The rows below fall into families. The same turns and mirrors carry the whole set onto itself and the rows of a family onto each other. For each named row, which other rows are in its family? Write them in the order they are listed.
These 32 rows form 4 families of 8 rows each.
zeru: [-15 -20   2  -4  13 -31  12 -15 -10  -3  -4 -25   0 -15  12  -7  16  43
   1   9  -2  13 -13  -3 -25]
Pilu: [-15  14   8   1  -6  24 -30   9  -5  -3  -9   6  -5  21   9 -16 -21  -3
  -3   7   2 -10   9  14 -13]
Zakem: [-23 -10   2 -22   9  18  -3 -17   4   1  -5 -23   7 -17   9   8 -53  44
  12 -11  31 -19  -1   3 -10]
Vobu: [-17 -10  25   7  -4  -4   7  -5  19  -5  15   6 -23   7  -9 -26 -12   3
   8   4  24  20 -19 -37   8]
feva: [-24 -11 -19 -17   2  23  11 -11   1  -3  -5 -31   4  -6  -2  10 -42  17
  27  -3  19  -5   6  11 -22]
besos: [-37   8   6 -25   3   5 -25  13 -16  -2  -2 -11  -9  14 -25 -24  -7  18
   6  11   5 -12  -6  15   3]
rogib: [-15  -9  29   8  -2  -4   4  -6  22  -4  14   9 -21   7  -4 -24 -17   6
   4   0  25  17 -18 -38   9]
mozeg: [-31   9   0 -15  -2  11 -22  15 -15  -4  -5  -8  -9  20 -20 -21  -7   3
  11  13   0  -5   1  17  -4]
nek: [-15  -8  -9 -10   1  28   2 -17   7  -2  -7 -22   8  -9  17  13 -53  24
  14 -10  23 -12   8   7 -21]
nute: [ -4 -16  13   7  11 -22   2 -21  -2  -1  -8 -15   5 -15  35  -3   5  47
 -11   3   1   5  -7  -8 -28]
Vosuz: [-26  11  25 -18   6   7 -39   6 -11   1  -3   1  -4   8  -2 -22 -20  36
 -11   5  14 -25  -7   7   7]
Rop: [-14  17  20  -1  -2  21 -37   5  -3  -1  -8   8  -2  18  14 -15 -25  12
 -12   4   7 -17   7  10  -7]
gop: [-32 -14 -11 -30   8  13   6 -12  -2  -1  -1 -34   4 -14 -10   5 -41  37
  22  -5  27 -12  -4   8 -10]
Kam: [-22  12   0  -4  -6  19 -24  12 -10  -5  -9  -3  -6  23  -6 -18 -14  -5
   7  12  -2  -5   7  17 -11]
tul: [-17  -9  -1 -13   5  25  -4 -18   7  -1  -7 -21   8 -13  17  11 -55  35
  10  -9  28 -18   5   4 -17]
Pab: [-29 -14 -18 -25   5  16  10 -10  -3  -3  -3 -34   2  -9 -11   7 -40  25
  28  -3  20  -7   2  10 -16]
pon: [-29 -12  -2 -29  10  15   0 -15   0   0  -2 -29   6 -17  -2   6 -46  45
  18 -10  30 -18  -3   5  -9]
fifup: [ -9 -17  -4   8   8 -23  13 -15  -6  -4  -8 -22  -1  -9  21  -3  13  28
   3   9  -7  17  -5   0 -34]
sozo: [-36   9  18 -26   6   4 -33  10 -16   0  -1  -6  -7  10 -19 -25 -11  31
  -1   7  11 -19 -10   9   8]
Rozak: [-14 -10  29  10  -4  -4   5  -8  21  -3  12   8 -21   7  -3 -26 -17   3
   6   0  25  18 -17 -38   6]
pekiv: [ -2 -14   7  13   9 -20   6 -19  -1  -2  -9 -14   3 -12  37  -1   4  36
  -7   3  -1  11  -3  -5 -32]
rusip: [-20  15  27  -9   1  15 -42   4  -4   0  -5   7  -2  11   9 -20 -25  27
 -15   2  13 -23  -2   8   2]
Gorud: [-18 -10 -16 -10   1  27   8 -14   5  -3  -7 -27   6  -5   9  14 -48  16
  23  -5  20  -6  10  10 -23]
Pazi: [-15  -9  25   9  -4  -3   7  -5  22  -4  13   5 -21   7  -7 -25 -15   1
   8   1  24  21 -19 -37   7]
duve: [-13 -10  26  10  -4  -3   5  -6  20  -4  14   7 -21   7  -4 -24 -16   1
   7   1  24  20 -17 -37   6]
lisep: [ -4 -15   1  13   7 -20  10 -19  -2  -5  -9 -17   3  -9  31  -1   8  29
  -2   8  -5  15  -3  -3 -34]
lelo: [-17  -9  29   6  -2  -5   5  -6  19  -4  14   5 -22   5  -8 -27 -14   7
   6   2  26  17 -21 -38  10]
tiga: [-14 -20  -3   1   9 -28  13 -13  -8  -5  -6 -25  -1 -11  14  -5  17  35
   4  11  -5  17  -9  -3 -29]
Tez: [-17 -10  27   6  -3  -5   5  -5  20  -4  15   5 -22   6  -9 -25 -13   4
   8   2  25  18 -20 -38   9]
menil: [ -7 -15  13   1  14 -27   2 -20  -4  -2  -6 -17   3 -18  27  -6   8  52
  -9   2   2   6 -13  -7 -24]
mifa: [-15 -10  29   7  -4  -5   4  -6  20  -3  13   7 -22   4  -6 -25 -16   7
   5   1  26  16 -19 -39  10]
nagir: [-14 -19   9  -4  14 -31   7 -17  -8  -1  -5 -23   2 -18  18  -8  12  52
  -5   5   2   7 -14  -6 -22]

The rest of the family of zeru: nute, fifup, pekiv, lisep, tiga, menil, nagir
The rest of the family of Zakem: feva, nek, gop, tul, Pab, pon, Gorud
The rest of the family of Pazi: Vobu, rogib, Rozak, duve, lelo, Tez, mifa

The rows below fall into families. The same turns and mirrors carry the whole set onto itself and the rows of a family onto each other. For each named row, which other rows are in its family? Write them in the order they are listed.
These 25 rows form 5 families of 5 rows each.
Fim: [  6  -8  -6 -11 -39   1  10  29]
forit: [ 14  14 -29 -10  -6  -7  -4  17]
dake: [  3   6 -14  -7 -38  -4  23  19]
Kegoz: [ 17   9   9  14  -2   0  -4 -19]
padun: [ 20  -3  11   5  -5   1 -16 -12]
fivot: [ 18   2  14  14  -2   5 -10 -14]
Sabo: [ 29   6  -1  12 -23  15  37  -1]
Niper: [ 19   0   3   1  -5  -5 -14 -15]
mav: [ 30   2 -14  -7 -26   1  31  -3]
ripov: [ 33  -9  11  13 -24  24  23   9]
Noti: [  6  -9   5   2 -36  13  11  33]
zabap: [ -6 -13 -16  -9  11  -4  20   5]
kur: [ -4 -24  -9 -11  10   2   9  12]
dap: [ 16   0   3  15  -1  21 -11  32]
bop: [ -6 -13   1  12  14  13  22  10]
vepum: [ -3 -24   2   2  11  13  10  15]
Pup: [ 35 -21   5  -5 -28  17  11  12]
dipob: [  3   4   6  14 -34  15  24  27]
kalu: [ 17  -3 -14  -7  -5   6 -19  29]
vas: [ 16   8   2   5  -5  -7  -6 -19]
Natub: [ -8  -5 -10   6  13   3  28   4]
guro: [  2  12  -6   8 -34   5  31  19]
befa: [12 20 -4 25  3 18  7 21]
vebu: [ 11  28 -21  12   0   1  12  12]
pafet: [ 34 -14 -10 -16 -30   4  16   4]

The rest of the family of bop: zabap, kur, vepum, Natub
The rest of the family of mav: Sabo, ripov, Pup, pafet
The rest of the family of forit: dap, kalu, befa, vebu

The rows below fall into families. The same turns and mirrors carry the whole set onto itself and the rows of a family onto each other. For each named row, which other rows are in its family? Write them in the order they are listed.
These 32 rows form 4 families of 8 rows each.
dezok: [-25  -5   5  -3  47 -20  20  21]
zime: [-37  -2  26  24  25 -20  13 -29]
Muro: [-48 -18   5  18  50   8  -9   7]
mimu: [-69 -10   7  21  34  -8   3   3]
muvum: [-39  22  33  26  20   1  -8   9]
pek: [-42  17  22   4  13 -18  17  11]
sig: [-21  14  35  21  24 -28  22   1]
valu: [-34 -20   1  36  45   1  -8  -7]
Sot: [-13   0  12   4  41  -1  -2  27]
nis: [-6 -6 35 19 29 -9 24 -8]
bezuv: [-60   7  30   4  28 -17  -2  18]
Resar: [-29  -6   0  17  42 -34  23  -6]
kodo: [-47   2  34  35  26 -26  -5 -14]
ven: [-61   2   6  20  44 -11 -10  17]
sefed: [-21   8  34  19  39  13   7  24]
suz: [-33  -4  15  15  48  -2   0  38]
Beg: [-37  -1  24  -2  16 -30  15  16]
kota: [-21  -6   6   5  48   6  18  23]
fafaz: [-27 -24  18  35  60  -3  -3  -3]
pafu: [-31 -22   0  17  34 -32  21  11]
reb: [-8 -1 29 41 35 -5 20 -1]
Zanit: [-30 -26   8  13  53 -23  22   1]
rolum: [-59  -4  11  -2  39 -16  -6   8]
Boru: [-33  14  39   4  31 -23  23  16]
doso: [  0   4  33  18  41 -13  11   4]
dasa: [-37  16  38  23  41  11  -7  -2]
kureg: [-55  -6  28  36  32 -20  15 -19]
tel: [-43   0  35  42  26  -1  -7 -12]
Tabag: [-32  -3  18  42  58   9   0  -6]
pesa: [-38   0  40  21  32  14  -9  16]
Vum: [-10 -12  11  36  47  -4  16  -9]
mel: [-48 -13   6  21  34 -35   8 -16]

The rest of the family of nis: pek, Sot, ven, fafaz, pafu, dasa, kureg
The rest of the family of Beg: zime, mimu, muvum, suz, Zanit, doso, Tabag
The rest of the family of mel: dezok, Muro, sig, bezuv, sefed, tel, Vum

The rows below fall into families. The same turns and mirrors carry the whole set onto itself and the rows of a family onto each other. For each named row, which other rows are in its family? Write them in the order they are listed.
These 35 rows form 7 families of 5 rows each.
Rubat: [  2  14  15 -12 -23  14 -10  -6   4 -10   6   6  -3  -7   6  30 -11   3
  17]
Nel: [ 14   7  19  17 -13  13 -21  10   8  -4   0  23  12   8  -9  20  13  12
  21]
misu: [  5 -21  -3  17  -5 -18 -17  26 -12  -6 -10   4  10  11   1   4  40  -4
 -25]
godol: [  4   6  -1 -16 -26  29 -15  26 -27 -23   6 -19  -6 -15  -5   1   3  -2
 -13]
bir: [  0 -20 -17  15   3   8 -18  11  -2  11  -1  21   2  18   7   4  -8  12
  22]
Luroz: [-24  -5   7  -7   4 -16  16  -2   9  14 -14  15  -6  12   9 -10   1   5
 -20]
gofud: [ -7   5 -22  21 -13  28  25  11 -21 -11  10   7  20   3   4  -7  13 -21
   5]
Zisa: [  0   8   6 -31 -26  -4   0   1 -13  -7 -10 -25  -3 -18  14  -8  -6  -2
  -8]
rabo: [  5  -6   5   6  23  -6 -23  39 -10  -8 -14  -5  22   6  -9  -6   0  10
  -8]
nav: [  7 -12 -11   8 -34   8  -5  -9  -2  15  -5  16  -5   9  15  -9  13   7
  24]
Daf: [  3  -6  -5 -23  -5   6 -27  18 -16 -10  -3 -18  -3  -8   8   8 -23   8
   5]
Pibon: [-19 -15  -7  -4   1 -24   9   9  -9  -8  -7  -2   2   4  15  11  17 -16
 -37]
Kavo: [-14   7   0  -1   7  -8  29  -4   9   1   4  20 -10  -7   1 -16  -7   7
 -21]
dis: [ -1 -31 -15   6 -25  -8 -18   3  -8   4  -1  14 -16  12  16  16  24  -2
  -8]
baros: [  0 -13 -24  13 -19 -11  13   3 -19 -11   0  -5  20   0  21   6  26 -28
  -6]
zeva: [-13  19  15  11   9   1  22  -1  11  -8   0  20  24   5   2  19  -1  -9
   5]
musas: [ 15  -5 -11  17 -22  11   0  -4   5   8   9  31 -15  -2  -2 -16   9  18
  13]
pezip: [  2   7  -4  20 -17  10  31   4 -29  -9  18  -5  13  -3   7   0  21 -18
  17]
sefum: [  5  -1  24  23   6  -3   0  34 -18  -6   3   5   5   9 -19  -5  37  10
 -14]
Vep: [ 20  16 -10  18 -12   5  24   7  -9 -13   5   1  23 -19  -2 -28  13  -5
   5]
penan: [ 10  28  17   0 -10   9   5   9  -5 -24   1  -9  31 -14   0  17   1 -11
  12]
Vor: [ 10   0 -21  14   2   8   0  18 -20  -9  -1 -10  35  -2  11  -6  -5 -11
  24]
nazeg: [  7   8  -3  17  -8  -6  21   9 -11  -2 -13  -6  38   0   8 -25  22 -13
   5]
gobob: [-14 -15 -13   6 -20  30  -7   6  -7   4  10  27 -24  14   0   7   4   8
  -1]
mur: [ 12  11   1 -22 -24   5  -1   2  -7 -14   6 -10 -18 -29   0 -12 -10  11
 -10]
Figo: [  2  -3   4  22   1  20 -12  41 -14 -10  -3  11  13  10 -20 -11  29   6
 -19]
kagi: [-32   3   1 -10  10  11  17  17  -9 -11   2   5  -8   2  -3   1  -5  -6
 -38]
Dufo: [ -4  15  34  -1  10  -3 -11  17  11 -10  -7  13  10   3 -13  20   3  11
 -12]
Tefo: [ -6 -15   8  12 -19   9  -2   2 -11  10  16  23 -30  15   0  12  18  14
   9]
Denif: [  9 -15 -10 -11 -31  -8 -19  12 -23 -16  -3 -20  -2 -10  15  13  20 -12
 -15]
boni: [ 16  -4  19   0 -11  -7 -26  28  -5   2 -20  -4   7   2  -9 -19  25  19
 -13]
likep: [ 19   6  14   7   1  -4 -10  28   0  -8  -5   7   1 -12 -21 -25  17  22
 -22]
siku: [ 10   4  15 -14 -28  10  -9  16 -31 -15  14 -23 -18 -15  -2   9  12   5
   0]
felo: [-27   6  17  -5  10  -9  32   8 -15  -7  10  -2 -11   0   1   7   6  -6
 -25]
ratep: [-24  -5 -11  -7  23  -7  10   7  -3   0  -4   3   8   7  13   5 -26  -4
  -5]

The rest of the family of ratep: bir, rabo, Daf, Vor
The rest of the family of gofud: godol, gobob, Figo, kagi
The rest of the family of boni: Luroz, Zisa, nav, nazeg
The rest of the family of penan: Rubat, Nel, zeva, Dufo
The rest of the family of misu: Pibon, dis, baros, Denif

